In the rows, 128 means zero.
One turn moves every row onto another: examples first, then more rows asked
Q: [135 143 131  97 123 115 143 148 121 131  99 146 122 121 120 139  95 127
 132 121 119 156 134 145 111 115 162 112 114 100 120 147 117]
H: [139 111 175 119 102 118 105 149 129 133 110 126 108 121 148 132 137 129
 116 119 173 149 123 123 147 102 159 124 112 152 124 138 133]
D: [151 111 128 140 105 123 137 152 140 134 115 157 128 108  99 105 122 129
 117 118 165 132 133 154 116  99 152 127 118 131 132 130  95]
E: [139 105 120 134 120 115 101 154  92 120  91 132 100 105 134 125 141 140
 112 132 135 137 122 117 125 120 154 124 141 130 136 132 125]
J: [139 114 147  92  98 101 148 158 161 140  97 123  97 115 116 104 139 121
 131 104 150 119 144 129 131 124 153 106 115 121 115 144 127]
G: [127  96 145  93 137 135 143 165 141 143 121 125 126 128 103 129 110 134
 126 129 151 135 124 145 103 125 181  95 113 116 119 148 108]
Y: [139 108 129 116 107 129 126 148 103 126 139 131 127 107 100 133 140 129
 109 167 135 149 120 123 104 135 167 135 119 147 135 166 135]
B: [141  97 136 108 112 118 127 147 122 131 116 134 123 118 153 107 139 148
 124 128 170 141 141 140 179 132 159 109 117 132 128 157 124]
C: [156 113 147 102 102 112 150 131 141 130 125 114 118 130 139 102 139 105
 104 108 164 130 148 167 118 108 170 112 105 132 112 138 126]
Z: [129 120 151 119 122 118 112 147 110 114 140 140 134 112  94 141 132 147
 108 124 160 126 126 149 138 132 166  96 126 130 149 142 120]
X: [143  97 148 105  82 106 134 124 125 105 114 126  94 131 132 108 135 116
 109 122 141 136 153 134 124 137 165 142 108 140 140 162 149]
A: [160 126 134 146 118 128 133 136 144 115 115 132 143 109 103 134 127 144
 101 139 125 159 133 134 105 120 163 147 103 138 148 140 122]
T: [141 117 144 128 124 132 149 170 118 154 122 116 146 139 124 105 121 155
 114 117 130 141 153 135 132 143 148 107  92 132 107 124 111]
R: [152  89 155 119  90 132 126 147 117 141 101 102 107 115 139 126 160 127
 118 130 145 135 155 114 107 130 146 124 102 135  90 131 113]
M: [122 116 144 103 103 141 126 129 136 132 121 112 118 143 151 114 149 127
 125 124 138 152 144 107 138 119 147 110  84 145 101 144 131]
L: [144 133 135 138 135 123 142 146 110 120 120 130 140 112 125 139 101 151
 105 117 146 167 130 142 134 142 165 111 104 112 137 128 136]
W: [119 117 144 112 111 121 120 148 128 130 138 126 129 128 116 128 148 147
 121 132 114 136 141 125  73 149 164 108 120 122 100 136 126]
U: [155 115 151 123  82 130 146 119 121 129 135 134 103 112 141 100 158 136
 108 150 146 130 128 145 126 125 135 133 102 139 143 144 128]
S: [143 132 123 108 109 120 162 150 124 131 120 127  83 125 127 134 136 140
 130 133  97 144 144 133 116 150 154 132 115 131 132 156 117]
K: [144 119 133 114 115 120 101 147 115 127  81 130 150 124 116 130 132 136
 114 126  97 147 142 128  95 118 167 128 113 123 121 129 120]

Z goes to Y
Q goes to L
E goes to S
Now find these:
M goes to C
R goes to J

One turn moves every row onto another: examples first, then more rows asked
muk: [129  88 141 151 129  87 162 114 177 125 168  98 137 126 141 108 128 161
 117 112 123 132  99]
Tamo: [139  83 150 148 131  87 149 126 182 114 164 109 142 105 146  88 115 170
 102 121 123 121 107]
fev: [119 113 165 139 124  94 168 123 139 126 140  84 128 125 147 132 151 153
 118 132 128 126 125]
fup: [151 103 139 150 146 120 170 121 138 124 130 104 131 142 120 115 149 158
 136 144 141 119  99]
Kugub: [167 106 156 155 134 103 167 131 182  87 137 111 139 126 119 117 133 175
 122 141 141 125  97]
nakap: [129 118 172 102 120  78 146  93 130 121 126 136 152 119 124 110  99 148
 142 146 128 119  97]
daneb: [158  90 151 134 123  94 157 123 183 106 162  97 133 112 135 113 129 175
 111 112 132 126  96]
Desum: [170  98 155 141 146 122 153 139 146 105 123 115 136 113 124  92 134 171
 117 154 145 104 107]
Dorim: [135 119 173  98 118  80 146  94 131 117 125 134 151 118 123 114 101 151
 143 145 130 119  96]
nif: [131  93 143 165 156 112 157 128 138 131 131 121 144 127 134  79 128 153
 121 156 131 109 113]
Neb: [137 121 174  99 118  79 147  99 131 114 129 135 149 119 121 114  96 153
 142 149 127 119  99]
tif: [132 120 175 102 119  78 145  99 131 116 130 137 151 118 124 109  94 151
 140 151 124 118 101]
dinu: [112 105 172 147 131  89 154 135 142 124 139 101 139 105 159  98 131 155
 101 145 122 113 137]
bolaf: [131 121 172 102 119  78 148  96 129 118 131 135 150 123 122 113  96 150
 143 149 125 121 100]
lupa: [130 103 143 177 142  94 174 118 174 112 145 113 144 145 126 113 132 156
 131 140 130 134 101]
sase: [140  97 156 174 145  94 157 135 180  98 139 127 151 118 134  84 114 166
 111 152 130 118 110]
golu: [147 112 179 125 121  99 156 140 147 104 133  91 129 100 148 120 142 169
 102 139 135 113 128]
Vobud: [133 117 175  99 119  79 143  96 132 117 125 137 153 114 125 108  98 151
 139 147 128 116  98]

muk goes to Tamo
Neb goes to bolaf
Now find these:
Vobud goes to Dorim
sase goes to Kugub
fup goes to nif
dinu goes to golu

One turn moves every row onto another: examples first, then more rows asked
Luk: [110 128 169 137 102 122  99 141 121 114 132 128 149 125 130 152]
ligek: [111 110 158 111  98 105  90 116 120 109 143 104 125 109 124 141]
bubuk: [119 131 133 109  91 150 109 135 115 110 108 104  82 134 123 133]
sim: [ 86 128 148 123 116 122  91 137 109 131 110 124 115 126 106 123]
Geg: [147 119 170 117 109 139 117 157 104 100 125 122  94 116 108 138]
filil: [104 115 122 110 102 116 113 114 142  97 129 112 103 100 116 142]
Fite: [157 114 151 124 105 133 132 126 124  91 140 105 116 141 107 140]
kagi: [132 101 129 117  86 126 121 152 128 100 114 139 146 132 115 125]
milin: [129 135 134 125 100 125 121 173 146 110 112 120 110 116 129 155]
sov: [151 141 131 107 114 122 124 138 131  76 111 110 114 133 116 124]
semig: [133 130 139 111 108 142  85 156 123  98 127  96 153 131 111 142]
nekir: [132 154 147  99 107 122 123 134 133  98 141 109 117 145 131 151]
nomo: [137 142 118 124  94 147 105 140 111  94 113 133 112 129 105 148]
kog: [120 119 163 118 107 136 141 147 125 113 124 111 131  86 111 144]
fom: [121 118 111 140 112 128 107 131 122  82 110 132 133 134 107 138]
mura: [139 113 117 114 108 136 110 122 106 121 126 130  90 136 121 139]
zim: [148 115 155 110 129 103 127 133 131 116 133 117 141 114 109 123]
Nit: [114 113 150 127 105 148 123 146 114 143 153 122 121 113 118 144]
Fibu: [119 132 160 109 122 136 117 136 128 105 118 112 154 140  89 124]
Moz: [135 128 163 114 137 133 140 139 123 115 140 120 133 119 132 118]
Zuva: [123 127 142 134 127 124 131 115 146 125 127 119 121 143 139 133]
sudok: [136 113 115 106 135 130 111 149 101 126 118 121 116 106 109 133]
mut: [133 133 139 112 113 120  95 134 120 102 152 118 141 115  86 127]
zot: [104  99 146  92 120 141 109 145 119 115 149 116 113 131 136 140]
Lur: [122 123 155 135 108 127  92 131 124  98 145  84 131 103 117 151]
pil: [107 128 159 124 101 120 112 117 113 122 122 133  89 121 132 123]
fimi: [135 143 132 115 110 135 105 132 122 100 110 124 108 165 118 123]
luv: [109 102 139 131 112 131 114 179 126 107 115 101 129 113 108 142]
bar: [111  91 138 111 117 116 108 141 136 116 125  84 129 119 129 119]
pamo: [135 121 146 118 118 148 136 145 113 114 104 109  90 122 140 133]
legat: [117 118 166 129 126 113 103 149 126 110 156 129 121 125 135 145]
Velup: [128 113 135 114 149 128 109 107 125 101 113 105 110 120 114 133]
buk: [128 135 118 118  88 130 108 111 120 110 109 117 113 132  96 116]
roben: [113 108 157  93  96 127 124 155 128 139 130  99 110 119 111 127]
zav: [125 124 103 114 112 137 139 146 127 103 130 122 134 118 107 149]
debu: [113  88 133 117 138 114 115 143 129  97 132 105 129 134 104 126]
zate: [121  84 137 109 101 141 110 129 104 109 106 120 124 107 112 119]
Lizu: [106 132 148 130  80 137 101 135 131  84 141 110 119 129 120 112]
Nug: [131 153 145 142  84 117 105 118 129 103 113 114 127 131 114 128]
zako: [138 137 152 106 104 130 127 149 128 104 135  90 126  90 116 122]
femo: [118  95 117 129 103 121 103 146 110 120 113 124  94 113 126 136]
Musit: [ 98 118 152 121 123 130 110 166 135  92 114 118 147 120 121 126]
dubor: [120 118 159 136 106 135  89 137 111 121 132 115 112 138 135 102]
zuv: [131 130 140 144 126 124  98 148 127 129 101 135 135 125 127 141]
Sakel: [115 132 133 123  94 139 121 139 113 130 108 146  99 135 116 122]
dig: [ 95 130 125 127  87 110 110 130 139 120 128 105 130 141 105 132]
Fafa: [118 148 148 114 105 121  94 145 131 101 107 108 102  90 111 130]
lof: [131 147 162 104 122 140 102 133 103 120 117  95 105 122 130 146]

sudok goes to dig
Lur goes to kog
Fibu goes to zot
Now find these:
debu goes to ligek
mura goes to buk
Nug goes to pamo
zate goes to Lizu
zuv goes to Zuva

One turn moves every row onto another: examples first, then more rows asked
pep: [115 132 113  99 129 100 158 137 117 102 118 126 133 140 132 123 107 122
 133 130 137 118]
Lon: [119 106 105 147 116 106 102 147 139 116 143 126 140 140 136 130 102 158
 131 143 101 147]
Disu: [117 121  97 144 116 100 107 144 131 110 146 135 140 133 137 118 102 165
 134 139 103 148]
Nuful: [117 130 118 103 121  90 155 139 122 107 116 120 125 144 137 129 115 117
 139 120 141 123]
tof: [121 116 102 110 132 142 106 153 110 125 111 112 136 126 150 116 132 142
 141 137 101 129]
liv: [126 105 116 116 116 119 106 144 148 145 128 123 135 144 114 123 159 132
 109 131 102 109]
Bul: [125 117  99 143 109 109 101 149 132 119 148 132 142 145 139 122 102 166
 133 129 103 151]
sifop: [141 110 114 146 135 130 141 117 122 124 134 128 125 148 160 113 136 143
 138  98 124 143]
Ginur: [121 128 119 109 130  92 147 127 112 103 108 129 135 142 136 142 113 116
 139 133 136 121]
fes: [121 103 127 113 116 117  96 151 141 154 127 129 134 153 111 128 147 126
 120 124 111 117]
Pega: [125 107 112 141 149 147 129 130 134 121 131 141 132 134 151 126  96 138
 133 132 126 108]
badi: [114 102 115 116 104 111 101 142 138 142 129 133 137 146 109 130 151 136
 110 126 101 111]
nup: [129 113 112 144 140 116 135 118 124 117 139 136 117 142 162 121 139 143
 123  97 124 156]
mim: [115 108  91 142 123 108  97 152 123 120 147 124 149 128 135 126 108 160
 135 132 107 143]
Pup: [143 147 104 114 120 125  88 149 128 141 127 124 148 144 128 130 127 120
 131  95 114 140]
veri: [139 137  89 132 135 127 128 165 145 113 125 165 132 138 105 112 132 123
 110 116 123 127]
Romat: [108 133 118 104 121  91 149 141 116 104 110 125 136 143 129 126 112 118
 126 135 136 124]
pobo: [124 111 141 137 132 110 147 138 119 126 124 156 142 119 136 158 126 135
 119 109 124 118]
pazi: [139 138 107 132 140 124 131 166 143 116 121 169 142 141 105 117 134 117
 112 120 127 123]
mobe: [142 141  88 118 140 124 139 166 145 122 126 168 135 135 109 132 133 121
 121 120 124 129]
kupa: [130 120 121 135 139 119 130 113 110 118 133 132 117 147 161 109 141 140
 130 102 123 151]
Vego: [143 145  94 128 146 113 126 169 143 110 120 157 139 136 107 118 133 115
 120 120 126 124]
dafu: [122 101 130 114 107 110  99 140 139 141 125 125 132 150 116 122 150 141
 108 126 108 109]
tuke: [135 119 121 134 139 121 142 112 125 123 134 135 119 152 156 106 138 138
 121  95 120 149]
tor: [104 139  97 124 113 103 133 150 137 134 120 153 137 145 114 155 126 134
 150  95 113 126]

mim goes to fes
Pega goes to tof
Now find these:
veri goes to Romat
Bul goes to badi
Vego goes to Nuful

